The same turns and mirrors carry the whole set onto itself, and each row onto the other rows of its family. Which rows share a family with each named row? Give them in list order.
These 40 rows form 5 families of 8 rows each.
kizur: [  9   5  -3   6  13  -3  14   0  18 -12  15   8  11   7   0 -16   7  13
  -9 -15]
Sovin: [  8  -1  -8  -9  -7  16   0   3  -2   6   0  -5  12  14  22   3 -11  21
  -1   6]
malit: [ 27   8  11 -12  -9   3  -3 -16  -6  -4  16   0  -1 -14  -4   0  -1   6
   2  -6]
gogo: [ 13 -17  -4  -8   2   1   4   8   1  -1  12   5 -25   6  -9   2   8   0
  -4  11]
Boro: [ 13   4   0   0  12  -8  14   6  23   3   5   1  16   3  10 -17   5   8
  -9  -9]
kalof: [ 11 -10  -8  -7   2   2   9   9  -8   0  19   8 -18   2 -15   7 -10   5
 -10   6]
Sak: [ -8  -7 -10  -6  -5   6 -20 -20  -8   1  -8  -1  -9   2   5  24  -8  -9
  -1  10]
temos: [ -9  -4 -11  11  26  -4 -19  -7  -4 -15  12   3  -1  -7 -15  -1   5 -14
   2  -5]
selu: [  1  16   3   2  13   0 -27 -21   5   0  -4   3  21   2  18   7  -2   8
   2 -14]
Posi: [ -6  -5  -7   1  27 -17 -15 -10 -10  -9  10   1 -12  -8  -8  -4   9 -12
   5 -13]
Fopef: [ -3  -1  -6  -9   1   6 -16 -20   3   9  -8   1  -5   3  -5  30 -12  -8
   9   3]
teka: [ -7   0   5  -1   9  11  10  16   0   4  12   9 -15  -3 -10   1  14   9
  -3  15]
fegi: [  3   8  -2   2  15  -7   6  10  -1  -8  17  -6   6   1   9 -25  14  12
 -14  -7]
Pudig: [-26  -5 -17  13   9 -12   2   4  11   8  -7  -2  -2  10   5   6   5  11
  -7   7]
navu: [ -8   8   1   2  23 -18 -11 -13   5  -4   9   0 -12 -11 -17   2  13 -14
  -5 -11]
Tilo: [  7  11   0  -8 -12  16   5  -1  13  10  -1  -5  12  11  13   9  -6  18
 -10   9]
fegel: [ -2  -1  -6 -13  13  -2 -13 -13 -13  12  -8   3  -4   1 -21  26  -5   0
   5   0]
Kezum: [  0 -10 -10 -10   2   0  17  11  -3   0  13  -7 -21   1 -13  -2   5  -1
  -9   9]
lur: [-11  16   0  -1  14  -3 -19 -19  11   0 -10 -13  18   2  20  -1  12   1
   4 -10]
sadas: [ -8   0   6 -21 -12   6   5  -3  -3   7  -9  -7  -4  16  19   7  -1  16
   4  -5]
tul: [  1  10  -3   6  30 -21  -3 -10  -9  -7  10   3  -3 -11  -6   2  18  -9
  -6  -9]
Dumu: [-27  -1 -18   4  24  -3  -7   7   9   5  -8  -5   1  17   8   5   3   0
  -7   1]
roke: [ 25  12   5 -22  -5   0  -4 -12  -3 -14   4   7   4  -2  -2   0   4  -4
 -11  12]
buzu: [ -1   6  -8  -7  20  -5 -17 -19  13  -2  -5 -22  20   7  19   1   3  -3
  -4 -12]
gade: [  7   7 -12  -6   7 -12 -19 -26   3  -2  -2 -13  15   5  14   4 -12  -3
  -3 -20]
puso: [-13  23  -3   0  15  -2 -14 -17   1   1  -3  -9  26  -3  14   3  -5   5
  -2 -16]
benep: [  8  14   2  -2  21  -7  10  11  10   1  16  -4   9   1  -2 -19  10  15
  -5 -14]
Nev: [  9  11   3 -18 -11   3   9  -2   7  16  -4  -7   1   9  19   5  -3  20
  -9   1]
luza: [-31 -12 -13  -2   9  -1   4   6  10  10   9  -9  -3   6   2   8  -1   8
  -8 -12]
Tebib: [-29 -11 -11  -5  14  -8   5   0  11   8   1  -2   1  19  -2   6   6   7
 -10  -2]
Zabit: [ 32  19   5  -6   7   0 -14 -15  -7 -10  -1   5   3  -3   3  -3   3  -2
   2   7]
dem: [-12   4  -8  -8   4   7 -24 -16 -21  -2   3  -5 -16   1  -6  22  -2  -2
   3   4]
sapag: [ -8   1  -4 -13   3   2 -25  -9 -15  13  -6 -12 -11  -4   4  21  -4  -7
   4  10]
gom: [  8   7 -13  13  28  -7 -15  -7   6  -6  18   2   4 -13 -15  -2   4 -10
 -10   0]
kaben: [-24  -6 -12  15  21  -1  -6   3   7  15   5 -12  -3   5   6   5  -1  10
   5 -17]
Zoken: [  2   8  -1   6   3   0   3   4  15 -11  17  -7   5   3  26 -22   7   6
 -11  -4]
katap: [ 27  12   9 -19   6  11 -12 -13  -8  -8  16  -3   2  -7  -1  -2  -2  -4
   2 -12]
ziti: [ 30  19   5  -1   2   6 -15 -11  -9  -6   7  -1  -2 -16   7  -2  -3  -1
   5  -3]
dodom: [  3   1   0  -1  -4   4   7  10 -10   3  14  18 -20  -4 -14   5   0   9
  -2   8]
tupe: [ -1  -5  -4 -14 -14  20  -7   1  11   8  -1  -8   4  13  10   3 -16  15
   0   5]

Same family as puso: kizur, Sovin, gogo, Pudig, navu, sapag, katap
Same family as luza: temos, Fopef, fegi, buzu, Nev, Zabit, dodom
Same family as Zoken: teka, fegel, sadas, roke, gade, gom, kaben
Same family as dem: malit, Boro, selu, Kezum, tul, Dumu, tupe

The same turns and mirrors carry the whole set onto itself, and each row onto the other rows of its family. Which rows share a family with each named row? Give them in list order.
These 30 rows form 5 families of 6 rows each.
pepuv: [ 14  -5   8  -7   2 -15  12  10 -19  10  -1  -4 -11  -6  -9]
vik: [-17  -8 -10  26   8  13 -22   1  -8  -8  -5   2 -14 -10  -1]
buvil: [ -8  -8 -20  -5   3   0  14 -23  -7  -1  12  -2  12  -4  -5]
tepad: [ -6  -6 -22  -9   5  -2  17 -18  -8  -1  14   6   5  -9  -5]
ziro: [  6 -25 -20  22   9  -6  -6  -1 -20  -9  -5  17 -11  -6  -2]
bofub: [ 11 -27 -20  17   8  -9  -7  -5 -21  -7   0  16 -11  -5   3]
vazo: [-13  -8 -11  27   9  12 -21  -6  -6  -5 -10   5 -13 -14  -1]
matem: [ 10 -28 -17  21   9  -6  -7  -3 -22 -10  -2  15 -11  -7  -4]
Dital: [ 13  -4  10  -5   1 -15  12   8 -16  12  -9  -3 -10  -5  -7]
vilok: [ -6 -10 -20  -7   1  -1  16 -19  -8  -1  12   3  15  -9  -1]
Kam: [ -2  -7  19  -2   9  -4 -18   4  -9   7   1 -13 -15   9   3]
Gemuf: [-18  -5  10  -2  -8  13  -8  -7  -6   3  -1   0  22 -17   1]
Sulen: [-11  -4 -12  28   9  10 -17  -6  -6  -6  -6   1 -16 -17  -4]
Duru: [-15  -6  -9  29   8  13 -16  -7  -5  -4  -8   5 -15 -13  -3]
fub: [  0  -7 -19 -11  -1  -3  15 -22  -9   0   7   5  12 -10  -2]
kanef: [ -3  -9  16   1   5  -5 -23   6  -8   7   5 -13 -11   8   9]
mikog: [ -2  -4  18  -4  10  -4 -18   8 -10   8   0 -13 -14   5   4]
Bod: [  3 -27 -15  24   7  -9  -8  -3 -22 -12  -1  17  -9  -3  -1]
vogik: [ -2  -9  20  -3  13  -6 -15   5 -11   5   5 -15 -16   6   9]
pilaz: [ 16  -7   4  -8   3 -12  10   9 -23  12  -5   0  -5  -9  -9]
puran: [-13  -9   9  -6  -5   8  -7 -16  -6  -3   0   0  22 -20   1]
tagin: [-16  -5  10  -3  -8   7  -8 -16  -6   1   4  -1  22 -16   1]
komu: [ -6 -12 -19  -6   3   1  16 -21  -6  -2  14   2  11 -10  -1]
Nibov: [ -5  -7  19  -5   3  -5 -18  10  -5   5  -2 -12 -15   3   7]
legam: [-17  -5   2  -2  -9  12 -11 -13  -2   1   2  -7  20 -16   2]
meb: [-19  -5   7  -6  -5   8  -8 -15  -4   0   3  -1  22 -16   5]
Pak: [-17  -4 -10  23   8  14 -20  -6   1  -4  -7   4 -17 -11  -4]
gegok: [ 14  -6   5  -9   3 -17  10  10 -17  11  -3  -3 -11  -2  -8]
fuso: [  7 -19 -25  21  10  -5  -4  -4 -25  -8  -1  15 -10  -6  -2]
guf: [ 15  -6   5 -10   6 -15  11   9 -22   8  -4   3 -12  -1  -3]

Same family as Bod: buvil, Dital, Sulen, vogik, puran
Same family as fuso: vik, fub, Nibov, legam, guf
Same family as Gemuf: tepad, bofub, kanef, pilaz, Pak
Same family as ziro: vazo, vilok, mikog, meb, gegok

The same turns and mirrors carry the whole set onto itself, and each row onto the other rows of its family. Which rows share a family with each named row? Give them in list order.
These 16 rows form 4 families of 4 rows each.
E: [-16  14  18 -11  -8  13  -1   0  11 -11  11   3   3   7 -10 -18 -14  -7
  -5  17  16 -10  -6   6 -11   1 -12   8]
Z: [-19  23  18  -9 -11   8   0  -3   3 -10   4   9   3  16  -6 -18 -17  -9
  -4   8   7  -9  -2  15  -5   7 -10  -2]
Q: [ 12  16  -7  11   6   7  -2  16  17   0  23   8  16 -15   9  -7  16 -17
   5  -8  -9  -8  -5  -9  -6   2  -1  11]
R: [-20   0  13  -5 -10 -20  -4  -3   2   7  -5 -16   2  13   8  -3  -6  11
  10   5  17  -3  15   1  16  -4  -8  -3]
H: [ 16 -13 -15  16  -5  -7  -8   8  -4  -9  -5  -2  17   3  10  -1  11  -8
  10 -15 -13  11  11  -5  13 -12  15  -6]
N: [-13  -7  12  -9  -7 -15  -4   1   7  -4  -8 -15  -5  18   0   6 -10   9
   9  12  17   0   4  -1  22  -7  -4  -8]
T: [ 24  -6  -6  11   0  -7  -5  15  -1  -9   0  -2  13   3   9   3  -1 -17
  15 -16 -10  14   0  -1  10 -12  20 -10]
F: [  2  16 -14  12   1   3   6  19   9 -19  17  11  13 -15   7  -6  11 -16
  -6 -10  -7  -8  -5 -14  -5   9  -7  16]
U: [-15  10  15  -6  -4  17   4   6   6 -11  11   6  -2  17 -13 -16 -10 -10
 -16  13  12   1   1  11  -9   2 -12  10]
J: [ 19  -9  -5   3 -14  -8 -18  14  -2 -20  -6  -5  14   5  10   3  10 -11
  16 -13 -10  21   6   1  10  -5  12  -3]
G: [  3  19 -13  11   0   8  -3  18   8 -13  21  14  19 -11  11  -7  15 -20
  -9 -11 -15  -7  -7  -6  -7   0  -5   3]
V: [-15 -11   9  -3  -5 -13  -1   8   5   1   1 -19  -8  20   0   5   0  13
   0   6  16   8  11   2  21  -5  -9  -1]
K: [-17 -12   7  -9 -11 -19  -7   1  12  -3   4 -18   1  21  11   6  -9  16
  10   6   4  -2   8   2  15  -8  -2   4]
X: [  7  18  -4   2  -3  12  -1  22   5 -10  10  11  15 -12  17  -5  25 -18
  -3  -5  -2 -11  -7 -10 -10   6  -4  13]
L: [ 16 -13 -15  16  -8 -10  -3  11  -6 -24  -5  -4   9   2   2  -1   0  -8
  11 -19  -9  14   7  -7  12  -3  16   0]
C: [-18  13  15 -14  -3  14   3   0   6 -16  11   7   4  22  -4 -12 -14 -14
 -10  10   6 -19  -1   5 -13   0   1   9]

Same family as F: U, V, L
Same family as E: H, N, G

The same turns and mirrors carry the whole set onto itself, and each row onto the other rows of its family. Which rows share a family with each named row? Give them in list order.
These 30 rows form 5 families of 6 rows each.
mit: [  5   9  -2   6  -4 -10   9 -18 -12  13  -7 -22]
Darim: [ -2   8  -1   0   1  -7   9 -26  -2   4   9   3]
zire: [ 27   7 -11 -14 -27 -11  -7   7  -6  -9  10  -6]
pim: [ -2  10  -4  -6 -10 -15   6 -22  -3  -3  11  10]
Samok: [  3   8 -14  -5 -18 -18   4 -19  -6   1   9  21]
fizeg: [  9   3 -22   3 -15 -11   6 -19  -8  12   5  25]
pubit: [  4  11 -10  -5 -28 -28   1 -10 -14  -1  -2  -5]
ziton: [  9   9 -11   6   0 -12  -3  17  13 -12  -1  -5]
fav: [  1   8  -3  -8  -5  11   2 -12  10  -5   5 -18]
vuvar: [ 10   2 -14   3   1  21   4 -13   7  12  -1 -14]
Sura: [ 12   4 -15  13  -6  -6   8 -16 -15  25 -11 -13]
birog: [ 25   5   1  -4  -1   6   1  -2  -3   1   7 -27]
Botuz: [ 11   7 -10  11   7  -6  -1  15  13  -6  -3  -9]
rana: [ 18  -3 -29   6 -11  19   1  -7   2  19  -4   2]
vade: [ 17  -1 -34  -2 -27   7  -4  -1   1   9  -1  13]
vok: [ 15   5 -17  15   9  -3   0  16  12   1  -6  -6]
paf: [ 12   6 -22   1 -30 -24   1  -7 -17  10  -7   4]
daru: [ 18   3 -23  15   2  -5  -3  18  10   3  -7   2]
Duk: [  9   2 -19   9  -4  -3   9 -23  -7  19   3  17]
tik: [ 35   1 -23  -5 -27  -5  -6   9  -9   4   5   1]
naveb: [  9   5 -24 -13 -33  -3  -6  -1   4  -8   5   9]
gefa: [  1   9  -8 -16 -22  -1  -3  -6   9 -15   8  -7]
Fes: [ 13   7 -18   6  -7 -15  -5  20  11 -11  -2   2]
puvi: [ 33   0 -12   4  -2  12   1  -1  -6  14   2 -19]
Pep: [ 22   9   1 -13 -15  -5  -3   2  -2 -10  11 -20]
kinup: [  0  13   1  -3 -15 -21   5 -15 -11   0  -2 -18]
pifef: [  4   4  -8   7   4  -1  11 -26  -5  15   4   6]
dil: [ 17   4 -24  11  -5 -11  -5  21  10  -3  -5   6]
mov: [ 38  -2 -24   4 -14   6  -2   5  -9  16   0  -4]
nor: [ 16   2 -25  11 -20 -13   5 -10 -17  23 -12   0]

Same family as pim: Darim, Samok, fizeg, Duk, pifef
Same family as daru: ziton, Botuz, vok, Fes, dil
Same family as fav: vuvar, rana, vade, naveb, gefa
Same family as Pep: zire, birog, tik, puvi, mov

